128 stands for zero in the data rows.
Each row of this table is followed by its label. One hidden rule gives the labels. It looks at one to three of the table's principal directions, none of them among the few with the most spread.
array([114, 125, 142, 109, 114, 164, 136, 108, 127, 118, 124, 137, 103,  93, 135,  95, 132,  84, 136, 103, 152, 105, 144, 113, 135, 155, 145, 127,  95,  97, 116, 127, 119,  91, 121, 118, 104, 136]) 2
array([140, 170, 150, 150, 121, 141, 138, 101, 112,  85, 123, 100, 117, 112, 147, 143,  80,  87, 138,  82, 120,  78, 118, 124, 125, 144, 150, 122, 112, 121, 144, 154, 164,  93, 156, 123, 147, 142]) 2
array([124, 121, 115, 141, 137, 129, 125, 131, 146, 120, 134, 140, 129, 120, 129, 130, 114, 115, 141, 105, 144, 105, 113, 138, 129, 123, 141, 129, 124, 121, 105, 122, 145, 132, 124, 127, 133, 116]) 1
array([138, 134, 176, 136, 115, 147, 147,  96,  93,  91, 125, 121, 120, 113, 129, 124, 101, 107, 116, 138,  93,  78, 101,  95, 150, 159, 122, 127, 118, 151, 127, 122, 142, 108, 121, 119, 131, 156]) 0
array([108,  81,  83, 112, 142, 132, 114, 156, 165, 157, 139, 157, 127, 140, 108, 113, 163, 151, 122, 147, 164, 173, 148, 130, 129,  98, 126, 103, 137, 121, 110, 107,  97, 157,  99, 124, 114, 104]) 3
array([118, 119, 133, 142, 106, 157, 167,  88, 103,  70, 153, 122, 122, 108, 120, 134,  70, 121, 100, 144, 125,  85, 101, 107, 135, 117, 127,  31, 143, 170, 136, 111, 166, 121, 113, 105, 152, 132]) 4
array([101,  75, 109, 139, 159, 110, 143, 141, 135, 160, 137, 155, 142, 153,  91, 135, 140, 171, 131, 141, 145, 150, 147, 175, 107, 107, 115, 121, 116, 119,  95,  89, 137, 160, 103, 130, 144, 118]) 4
array([134, 187, 156, 102, 129, 117, 145, 107,  92, 153, 106, 104, 125, 137, 133, 160, 123, 129, 151, 134, 118, 127, 150, 136, 135, 157, 132, 185, 128, 128, 146, 135, 126, 118, 149, 150, 136, 175]) 1
array([124, 177, 132, 176, 142,  92, 157,  95,  64,  82, 140,  81, 181, 124, 138, 196, 110, 193, 137, 134,  97, 128, 132, 127, 114,  95, 121, 118, 183, 196, 166, 157, 170, 147, 140, 162, 171, 169]) 0
array([139,  92, 125, 132, 139, 131, 109, 132, 132, 137, 121, 131, 142, 168, 137, 126, 151, 148, 127, 151, 126, 127, 119, 143, 145, 124, 109, 168, 122, 120,  97, 118, 125, 139, 123, 154, 119, 134]) 4
array([154, 121,  77,  94, 142, 131,  76, 176, 190, 181, 115, 140, 108, 154, 141, 106, 178, 121, 141, 121, 152, 185, 133, 116, 140, 117, 138, 171, 142,  88, 135, 126,  79, 132, 129, 139,  97,  94]) 3
array([142,  59, 141, 123, 135, 124, 113, 139, 137, 156, 119, 139, 140, 160, 112, 108, 199, 157, 122, 163, 110, 160, 118, 122, 145, 129,  92, 166, 125, 119, 122,  93, 107, 144, 102, 140,  94, 132]) 3
array([103, 155, 100, 141, 135, 128, 115, 150, 141, 122, 132, 128, 119, 112, 137, 124,  99, 118, 128,  90, 152, 134, 163, 139, 105, 119, 151, 107, 111, 119, 115, 177, 113, 126, 146, 115, 148, 103]) 0
array([109, 183, 113, 135, 130, 121, 141, 132, 151, 124, 136, 127, 108, 100, 123, 154,  60,  81, 149,  72, 164,  92, 128, 150, 109, 132, 172,  97, 122, 126, 121, 147, 157, 130, 148, 100, 162, 110]) 1
array([136, 138, 152,  82, 113, 155, 145, 117, 129, 153, 119, 142,  86, 107, 123,  91, 133,  78, 131, 127, 145, 116, 124, 111, 142, 176, 142, 143, 114, 107, 126, 103, 114,  93, 117, 117, 104, 130]) 0
array([128, 176,  81, 135, 107, 132, 115, 123, 143,  93, 130,  96, 130, 108, 150, 159,  96, 125, 144,  91, 128, 143, 142, 108, 127,  90, 143,  80, 145, 128, 181, 170, 124, 127, 160, 119, 147, 126]) 3
array([104, 166, 108, 117, 154, 113, 149, 124, 126, 161, 126, 134, 119, 121, 113, 158,  94, 139, 154, 105, 139, 134, 161, 150,  98, 123, 151, 131, 119, 109, 136, 105, 133, 132, 128, 120, 160, 138]) 3
array([131, 109, 144, 112, 111, 122, 142, 117,  96, 118, 132, 130, 147, 134, 111, 131, 158, 164, 108, 191,  98, 158, 129, 109, 148, 118,  95, 106, 152, 161, 154, 114, 115, 140, 115, 138, 115, 155]) 1
array([134, 182,  97,  76, 142, 109, 106, 163, 173, 211, 109, 136,  98, 148, 134, 134, 129,  98, 157, 100, 169, 165, 162, 174, 100, 139, 161, 178, 114,  63, 137, 127, 107, 120, 160, 129, 126, 107]) 3
array([110, 130, 102, 145, 189,  81, 119, 163, 151, 186, 129, 154, 144, 140, 113, 146, 143, 161, 159, 100, 148, 151, 147, 174,  84, 115, 147, 185, 128, 105,  98, 105, 134, 156, 116, 140, 144, 107]) 0
array([136, 113, 132,  79, 135, 105, 111, 165, 142, 206, 115, 153, 124, 150, 109, 105, 194, 154, 118, 179, 117, 196, 143, 124, 125, 141, 107, 175, 138, 117, 138,  99,  73, 147, 112, 130,  94, 121]) 0
array([ 78, 186,  40, 166, 149, 137, 111, 132, 165,  76, 155, 116, 134,  78, 150, 175,  57, 127, 153,  51, 178, 116, 162, 105, 104,  60, 188,  47, 149, 142, 135, 181, 132, 149, 135, 106, 171, 108]) 0
array([131, 125, 159, 110, 116,  99, 142, 130, 102, 158, 128, 140, 146, 128, 119, 120, 154, 155, 109, 178, 100, 148, 120, 140, 114, 141, 101, 143, 142, 144, 136, 107, 122, 138, 122, 130, 114, 132]) 0
array([151,  14, 195, 155,  91, 145, 141, 113, 102,  90, 135, 136, 144, 136, 104,  75, 176, 143,  73, 189,  65, 112,  66,  92, 158, 146,  60,  98, 119, 164, 121,  93, 134, 130,  90, 110,  92, 125]) 2
array([135,  91, 107, 115, 115, 146,  82, 168, 169, 125, 123, 144, 116, 144, 128,  94, 164, 113, 111, 139, 135, 163, 141, 111, 155, 116, 117, 118, 110, 107, 121, 158,  79, 134, 133, 121,  98, 106]) 3
array([105, 119, 130, 127, 144, 137, 148, 119, 125, 134, 129, 139, 118, 131, 106, 139, 109, 124, 140, 122, 152, 108, 140, 141, 138, 138, 137, 130, 112, 133,  92, 113, 135, 140, 112, 127, 144, 142]) 2
array([134,  53, 150, 116,  92, 132, 110, 154, 145, 135, 129, 162, 132, 153, 116,  81, 152, 123,  88, 186, 113, 127,  98, 148, 151, 141,  82, 121, 100, 126,  83, 120, 107, 147, 123, 115,  99, 103]) 2
array([113, 112, 145, 136, 105, 143, 171,  96,  94,  76, 150, 133, 133,  96, 102, 132, 102, 135, 110, 158, 116, 103, 105,  95, 154, 124, 115,  54, 151, 188, 133, 113, 147, 137, 101, 113, 141, 147]) 1
array([120, 196,  97, 120, 154, 113, 115, 132, 142, 157, 114, 123, 120, 113, 149, 152, 107, 120, 171,  69, 140, 137, 167, 147,  91, 122, 166, 170, 112,  76, 148, 138, 123, 109, 155, 133, 144, 131]) 2
array([163,  68, 188, 154,  77, 160, 150, 107, 107,  51, 138, 106, 119, 120, 100, 102, 135, 108,  78, 166,  69, 105,  59,  47, 186, 144,  84,  48, 148, 200, 167, 126, 139, 127, 105,  93, 114, 133]) 2
array([129, 120, 121, 136, 115, 134, 124, 111, 111, 108, 135, 106, 148, 110, 145, 124, 159, 166, 111, 147, 104, 154, 127,  75, 126, 104, 112, 102, 164, 159, 170, 130, 110, 130, 110, 129, 110, 135]) 1
array([157,  91, 189, 129,  95, 158, 131, 113, 112, 105, 116, 123, 109, 141, 129,  90, 127,  89, 101, 150,  96,  82,  84, 108, 168, 178, 100, 143,  98, 137, 106, 128, 131, 105, 128, 119, 109, 135]) 2
array([107, 143, 145,  99, 105, 131, 123, 137, 133, 148, 122, 160, 113, 108, 140,  92, 105,  81, 122, 122, 149, 103, 150, 180, 104, 160, 139, 141,  69,  75,  86, 143, 120, 101, 155, 114, 115, 113]) 0
array([146, 106, 147, 167, 150, 115, 139, 106, 108, 127, 126, 101, 150, 148, 129, 151, 140, 169, 130, 128,  90, 117,  97, 111, 119, 123, 110, 153, 149, 151, 145,  95, 156, 139, 108, 137, 138, 142]) 2
array([113, 128, 121, 130, 132, 131, 138, 115, 111, 130, 123, 125, 129, 133, 126, 137, 107, 153, 128, 129, 110, 132, 152, 134, 115, 121, 119, 121, 107, 117, 133, 120, 121, 125, 129, 124, 147, 142]) 3
array([134,  97, 118, 114, 151, 137,  92, 158, 161, 158, 117, 151, 118, 152, 133,  98, 172, 115, 134, 123, 151, 146, 143, 140, 135, 135, 134, 179, 103,  83,  95, 126, 101, 121, 123, 143,  99, 113]) 1
array([148, 193, 110,  99, 142, 125,  84, 172, 213, 172, 110, 129,  79, 133, 137, 141, 109,  29, 169,  51, 184, 117, 126, 142, 128, 150, 192, 171, 109,  67, 131, 151, 126, 120, 167, 106, 119,  98]) 2
array([146, 156, 121, 119, 141, 108, 108, 148, 150, 160, 113, 132, 121, 135, 140, 127, 137, 107, 155,  92, 131, 140, 138, 163, 105, 136, 144, 180, 108,  70, 138, 131, 131, 107, 158, 137, 123, 116]) 2
array([132,  91, 129, 125, 116, 147, 132, 117, 139, 120, 134, 134, 125, 108, 121, 110, 154, 125, 127, 134, 126, 124,  99,  85, 152, 128, 119, 114, 144, 143, 133,  98, 121, 133,  95, 117, 103, 126]) 1
array([106, 141,  98, 143, 159, 110, 131, 138, 121, 132, 139, 137, 147, 128, 127, 146, 123, 161, 140, 123, 151, 140, 152, 152, 112, 106, 141, 136, 144, 141, 103, 140, 133, 146, 123, 151, 149, 126]) 0
array([117,  84, 120, 139, 145, 124, 114, 150, 140, 127, 139, 146, 143, 127, 113, 110, 180, 152, 118, 144, 139, 158, 134, 110, 134, 110, 120, 124, 145, 145, 114, 127, 109, 149,  97, 134, 106, 116]) 0
array([141,  96, 150, 171, 117, 113, 122, 129, 119,  80, 143, 121, 162, 119, 128, 127, 153, 143, 109, 143, 100, 118,  86, 106, 139, 112, 106, 107, 157, 173, 134, 142, 150, 147, 119, 130, 116, 122]) 0
array([114,  85, 157,  92, 116, 132, 131, 145, 136, 170, 119, 177, 111, 138, 107,  80, 142,  98, 118, 155, 146, 117, 137, 183, 130, 170, 114, 160,  68,  82,  64, 105, 113, 120, 126, 122, 105, 117]) 1
array([123, 166, 126, 134, 130, 150, 170,  91, 112, 105, 135, 106, 101,  89, 116, 150,  81, 111, 146,  90, 131, 101, 117,  78, 137, 137, 155,  89, 152, 162, 161, 110, 147, 115, 109, 107, 157, 144]) 1
array([ 82, 153,  81, 139, 160, 133, 129, 130, 148, 133, 137, 143, 122, 109, 133, 146,  80, 120, 157,  73, 184, 108, 171, 164,  96, 109, 173, 117, 102,  97,  87, 137, 138, 130, 130, 124, 158, 118]) 2
array([130,  96, 143, 151, 140, 117, 131, 132, 118, 125, 132, 124, 145, 157, 114, 139, 137, 155, 114, 152, 117, 125, 113, 133, 136, 124, 108, 132, 137, 160, 109, 123, 139, 155, 115, 135, 136, 132]) 2
array([136, 127, 119,  84, 104, 102, 117, 140, 126, 186, 116, 136, 141, 146, 138, 116, 161, 165, 116, 176, 100, 184, 144, 156, 101, 121,  94, 149, 126,  95, 159, 105,  95, 130, 143, 132, 107, 122]) 3
array([120, 143, 158, 138, 110, 139, 165,  78,  72,  95, 122, 103, 137, 127, 130, 155,  83, 145, 126, 144,  93,  90, 128, 127, 138, 140, 109, 118, 114, 153, 133, 126, 148, 120, 135, 131, 157, 175]) 3
array([ 86, 183, 101, 134, 127, 124, 146, 121, 128, 119, 140, 139, 120,  87, 138, 143,  45, 106, 140,  81, 157,  94, 158, 170,  82, 120, 165,  85, 101, 107, 111, 149, 148, 117, 152, 104, 169, 112]) 1
array([ 94, 145, 126, 123, 141, 136, 169, 108,  92, 113, 144, 140, 123, 110, 106, 140,  92, 142, 121, 143, 145, 121, 157, 128, 122, 125, 142,  83, 135, 158, 116, 120, 136, 127, 109, 127, 157, 147]) 1
array([140, 204, 128,  98, 136, 154, 162,  98, 125, 136, 116,  95,  75, 124, 116, 169,  75,  80, 161,  88, 153, 109, 135,  96, 152, 156, 172, 123, 143, 137, 168, 119, 140, 107, 135, 119, 159, 160]) 3
array([137, 166,  96, 132, 134, 133, 110, 135, 150, 117, 132, 115, 120, 123, 152, 140, 107, 110, 139,  96, 150, 125, 126, 120, 125, 113, 157, 120, 147, 125, 140, 153, 133, 121, 144, 132, 136, 113]) 1
array([103,  56, 147, 104, 119, 128, 139, 138, 115, 167, 126, 170, 136, 141, 101,  86, 170, 158, 110, 186, 129, 146, 141, 157, 138, 148,  88, 151,  98, 125,  70,  97,  96, 147,  98, 133, 105, 129]) 0
array([162, 165, 102, 108, 139, 105,  75, 180, 185, 184, 112, 127, 110, 140, 156, 111, 159,  97, 142,  88, 139, 170, 131, 139,  97, 131, 153, 180, 130,  69, 158, 148, 104, 111, 161, 127, 104,  81]) 1
array([121, 108, 125, 160, 122, 129, 137, 122, 117,  95, 139, 118, 144, 130, 128, 132, 115, 142, 118, 126, 127, 116, 121, 139, 127, 113, 117,  97, 130, 149, 116, 145, 148, 136, 130, 130, 144, 122]) 2
array([116, 166, 162, 124, 135, 119, 165,  90,  54, 123, 115,  99, 145, 152, 123, 172, 107, 168, 132, 164, 107, 121, 164, 147, 136, 144, 112, 157, 127, 161, 127, 141, 137, 130, 141, 162, 161, 194]) 2
array([166, 122, 196,  91,  97, 124, 134, 120, 100, 166,  99, 111, 116, 170, 125, 111, 158, 119, 104, 181,  81, 137, 115, 136, 141, 179,  88, 178, 108, 117, 151, 113, 115, 109, 147, 132, 104, 152]) 4
array([169,  85, 194, 132,  97, 117, 118, 124,  90, 125, 107, 106, 154, 174, 131, 115, 182, 157,  96, 198,  60, 136,  94, 118, 165, 155,  62, 179, 128, 159, 133, 137, 115, 138, 136, 150, 100, 156]) 1
array([154, 124, 183, 103, 130,  97, 137, 126,  88, 188, 106, 137, 140, 160, 127, 116, 158, 161, 117, 187,  72, 135, 109, 150, 119, 172,  89, 217, 121, 124, 122,  87, 118, 125, 126, 147, 115, 148]) 0
array([139, 175, 116, 118, 150, 111, 116, 139, 153, 165, 115, 116, 116, 139, 133, 160, 118, 112, 160,  94, 140, 130, 128, 134, 121, 134, 155, 173, 136, 111, 141, 125, 131, 135, 142, 130, 138, 130]) 1
array([155, 158, 112,  60, 170, 116,  84, 170, 188, 255,  93, 138,  92, 162, 140, 115, 202, 102, 171, 106, 172, 181, 149, 135, 122, 164, 161, 255, 128,  56, 128,  96,  77, 121, 125, 150,  81, 116]) 0
array([130, 107, 128, 142, 146, 121, 122, 133, 123, 134, 126, 124, 141, 169, 127, 141, 129, 151, 122, 145, 129, 126, 130, 155, 129, 122, 116, 148, 123, 132, 101, 128, 138, 143, 130, 147, 140, 132]) 3
array([ 97, 140,  80, 108, 124, 123, 123, 141, 136, 134, 134, 137, 134, 113, 124, 130, 138, 151, 132, 126, 151, 185, 189, 142, 107,  89, 134,  85, 127, 105, 153, 147,  99, 130, 139, 127, 129, 123]) 2
array([125, 165, 111, 100, 128,  98, 123, 146, 128, 173, 122, 133, 136, 138, 134, 141, 131, 148, 136, 145, 133, 161, 148, 163, 109, 124, 127, 156, 139, 119, 133, 134, 112, 140, 149, 142, 133, 124]) 1
array([145,  85, 189, 135,  96, 135, 122, 115,  95, 100, 119, 127, 147, 148, 137, 103, 149, 126,  95, 180,  84,  99, 101, 133, 153, 155,  83, 150, 100, 137, 104, 139, 131, 120, 136, 138, 103, 148]) 0
array([129, 186,  87,  99, 165, 104, 116, 146, 135, 192, 112, 119, 122, 163, 141, 161, 123, 154, 155, 118, 147, 173, 177, 166,  96, 117, 149, 179, 134,  92, 143, 129, 112, 128, 152, 155, 150, 132]) 4
array([109, 132,  99, 133, 112, 151, 139, 113, 135,  95, 141, 121, 119,  94, 128, 130, 103, 121, 129, 107, 144, 124, 134,  98, 136, 108, 140,  65, 138, 145, 142, 138, 124, 129, 119, 108, 137, 124]) 2
Which label does each new row get?
array([109, 142,  88, 121, 147, 109, 143, 132, 132, 152, 139, 155, 134, 124, 122, 141,  99, 147, 144, 121, 150, 137, 146, 180,  92, 105, 142, 115, 128, 103, 117, 101, 147, 131, 131, 134, 155, 113]): 3
array([130, 128, 130, 129, 109, 127, 126, 130, 121, 110, 132, 125, 136, 125, 131, 125, 125, 132, 115, 145, 117, 132, 124, 124, 135, 122, 116, 107, 134, 143, 135, 145, 124, 131, 136, 127, 127, 127]): 1
array([111, 140,  78, 106, 183,  97,  96, 184, 176, 202, 126, 168, 126, 173, 125, 139, 132, 131, 151, 118, 194, 157, 170, 214,  95, 113, 160, 183, 110,  72,  68, 126, 121, 150, 142, 154, 139,  97]): 2
array([104, 155,  78, 109, 172, 124, 104, 162, 185, 173, 131, 153, 109, 102, 123, 129, 153, 107, 169,  76, 194, 156, 161, 116, 116, 117, 183, 156, 140, 100, 115, 125, 100, 139, 108, 125, 114, 106]): 0
array([150, 250, 156,  97, 108, 105, 156,  99,  98, 146, 110,  83, 111, 128, 144, 186,  58,  95, 145, 115, 108, 106, 129, 147, 107, 156, 152, 139, 138, 127, 193, 140, 159, 105, 185, 121, 165, 161]): 2
array([163,  70, 149, 137, 139, 111,  87, 171, 168, 164, 112, 146, 129, 157, 121,  91, 195, 121, 127, 126, 102, 148,  98, 130, 133, 145, 105, 196, 107,  93, 116, 112, 109, 135, 122, 127,  89,  99]): 2
array([137, 117, 142, 109, 142, 125, 136, 133, 122, 156, 125, 142, 120, 155, 111, 128, 136, 136, 122, 163, 126, 131, 119, 135, 141, 144, 120, 152, 134, 137, 111,  98, 125, 136, 114, 137, 128, 136]): 2
array([ 99, 148, 131, 118, 149,  97, 156, 118, 109, 171, 134, 147, 142, 124, 118, 150, 107, 155, 135, 139, 134, 125, 148, 177,  78, 127, 135, 138, 122, 115, 117,  87, 149, 137, 122, 126, 147, 135]): 1
array([141,  74, 129, 118,  84, 162, 120, 110, 116,  94, 126, 127, 133, 129, 139,  93, 155, 143, 103, 170,  96, 138, 115,  93, 165, 121,  85, 101, 122, 133, 138, 125, 101, 117, 119, 131,  99, 137]): 3
array([128, 121, 151, 106, 134, 109, 148, 124, 108, 165, 122, 141, 133, 139, 108, 128, 152, 147, 131, 157, 117, 146, 137, 151, 118, 143, 113, 157, 125, 118, 131,  92, 129, 128, 120, 138, 121, 144]): 1
array([101, 132,  95, 150, 155, 125, 132, 142, 159, 130, 142, 145, 119,  99, 116, 132, 105, 114, 151,  71, 167, 117, 136, 136, 106, 115, 163, 109, 124, 119, 106, 126, 140, 138, 115, 110, 147, 100]): 0
array([153, 148, 149,  74, 130, 124,  93, 162, 155, 205,  94, 138,  96, 161, 139, 102, 161,  92, 136, 137, 134, 146, 137, 142, 139, 180, 131, 226,  99,  81, 109, 132,  82, 117, 147, 136,  96, 124]): 1
array([134, 123, 151, 104,  79, 150, 138, 113, 122, 118, 117, 121, 108, 129, 124, 115, 105,  99, 111, 145, 107, 115, 123, 125, 147, 148, 108,  97,  97, 117, 144, 130, 119, 113, 147, 103, 124, 137]): 4
array([134, 111, 115, 151, 141, 111, 122, 133, 115, 121, 135, 122, 155, 155, 135, 138, 137, 174, 114, 149, 112, 148, 130, 145, 111,  99, 110, 122, 143, 137, 133, 129, 138, 138, 131, 147, 139, 123]): 3
array([125, 133, 141, 155, 113, 118, 158,  95,  89, 100, 136,  94, 150, 119, 123, 159, 107, 171, 113, 144,  84, 126, 115, 102, 116, 110, 105,  81, 155, 177, 174, 120, 147, 142, 122, 115, 152, 147]): 3
array([ 95, 224,  68, 117, 154, 129, 114, 133, 149, 132, 130, 131, 115,  95, 165, 154,  71,  95, 173,  53, 194, 114, 185, 163,  93, 113, 198, 140, 116,  83, 112, 174, 131, 105, 163, 141, 156, 122]): 0
array([130, 174, 168, 148, 115, 132, 158,  75,  68,  79, 122,  88, 142, 116, 146, 162,  88, 125, 134, 118,  98,  83, 132, 128, 125, 141, 128, 126, 120, 142, 154, 149, 167,  99, 154, 140, 151, 178]): 2
array([150,  51, 156, 128,  88, 129,  92, 152, 137, 127, 123, 142, 146, 139, 137,  68, 195, 141,  85, 182,  82, 150,  95, 106, 147, 136,  71, 140, 117, 130, 120, 134,  88, 137, 120, 121,  74, 105]): 0
array([103,  58, 107, 143, 140, 140, 122, 133, 124, 120, 139, 152, 147, 132, 119, 101, 162, 177, 110, 155, 128, 153, 148, 123, 127, 101, 103, 108, 119, 131,  98, 114, 104, 142,  93, 135, 117, 120]): 2
array([157, 117, 166, 119, 108, 119, 136, 136, 112, 134, 128, 121, 122, 140, 115, 108, 148, 129,  92, 170,  93, 145, 100, 107, 134, 148, 103, 115, 148, 158, 157, 123, 123, 126, 126, 117, 116, 119]): 1
array([124,  52, 147, 121, 125, 129, 133, 145, 140, 143, 132, 165, 126, 138,  88,  95, 167, 132, 110, 163, 123, 141, 114, 132, 144, 136, 100, 119, 111, 126, 101,  90, 117, 145,  96, 114, 105, 116]): 2
array([131, 182, 105,  90, 152, 113, 153, 121, 149, 194, 118, 132,  98, 121, 115, 156, 107, 109, 177,  84, 153, 139, 140, 154,  97, 137, 166, 154, 132,  80, 163,  72, 145, 114, 132, 121, 146, 128]): 3
array([149, 143, 131, 101, 118, 133, 115, 134, 145, 139, 124, 127, 115, 127, 133, 121, 148, 103, 128, 136, 133, 139, 116, 107, 143, 136, 136, 136, 145, 122, 151, 124, 117, 119, 131, 128, 104, 127]): 1
array([115, 126, 180, 138, 106, 132, 177,  79,  44,  84, 125, 101, 147, 132, 109, 148, 116, 164, 106, 173,  80, 124, 156, 128, 135, 136,  90,  95, 114, 163, 155, 137, 142, 115, 135, 136, 149, 188]): 3
array([189, 150, 175, 112, 145, 112, 108, 148, 144, 186,  95, 114,  98, 161, 132, 117, 161,  91, 142, 111,  97, 129,  92, 116, 133, 185, 132, 231, 124,  99, 151, 109, 124, 105, 140, 131, 107, 124]): 1
array([ 92, 133, 111, 168, 127, 114, 143, 121, 114,  90, 151, 127, 159,  98, 128, 150,  94, 156, 125, 118, 135, 109, 130, 137, 112,  98, 131,  81, 143, 170, 109, 153, 148, 156, 124, 122, 157, 123]): 0
array([120,  92, 127, 138, 117, 122, 130, 137, 118, 115, 141, 134, 147, 121, 118, 109, 158, 160, 102, 158, 117, 157, 132, 119, 124, 110, 104,  93, 143, 152, 134, 134, 116, 140, 114, 126, 116, 117]): 0
array([106, 129, 134, 169, 135, 151, 172,  82,  90,  62, 142, 109, 129, 105, 115, 155,  72, 132, 135, 101, 128,  80, 128, 113, 137, 120, 138,  73, 127, 164, 125, 129, 170, 120, 115, 123, 169, 156]): 3
array([122, 213,  66,  89, 122, 137,  81, 165, 198, 143, 125, 141,  94, 101, 169, 126,  87,  48, 158,  63, 200, 124, 157, 153, 115, 121, 195, 129, 113,  65, 120, 183, 109, 107, 178, 119, 123,  90]): 1
array([117,  97,  98, 159, 107, 150, 105, 144, 157,  63, 149, 129, 131, 101, 125, 115, 121, 121, 104, 117, 128, 134, 119,  76, 149,  88, 126,  39, 140, 160, 140, 167, 111, 146, 118,  96, 124, 101]): 1
array([103,  63, 102, 111, 137, 170, 128, 130, 171, 155, 136, 173,  94,  99, 115,  71, 141, 108, 129, 107, 163, 120, 126, 105, 124, 134, 140, 110,  99,  89,  89,  68, 102, 118,  74,  94, 101,  94]): 2
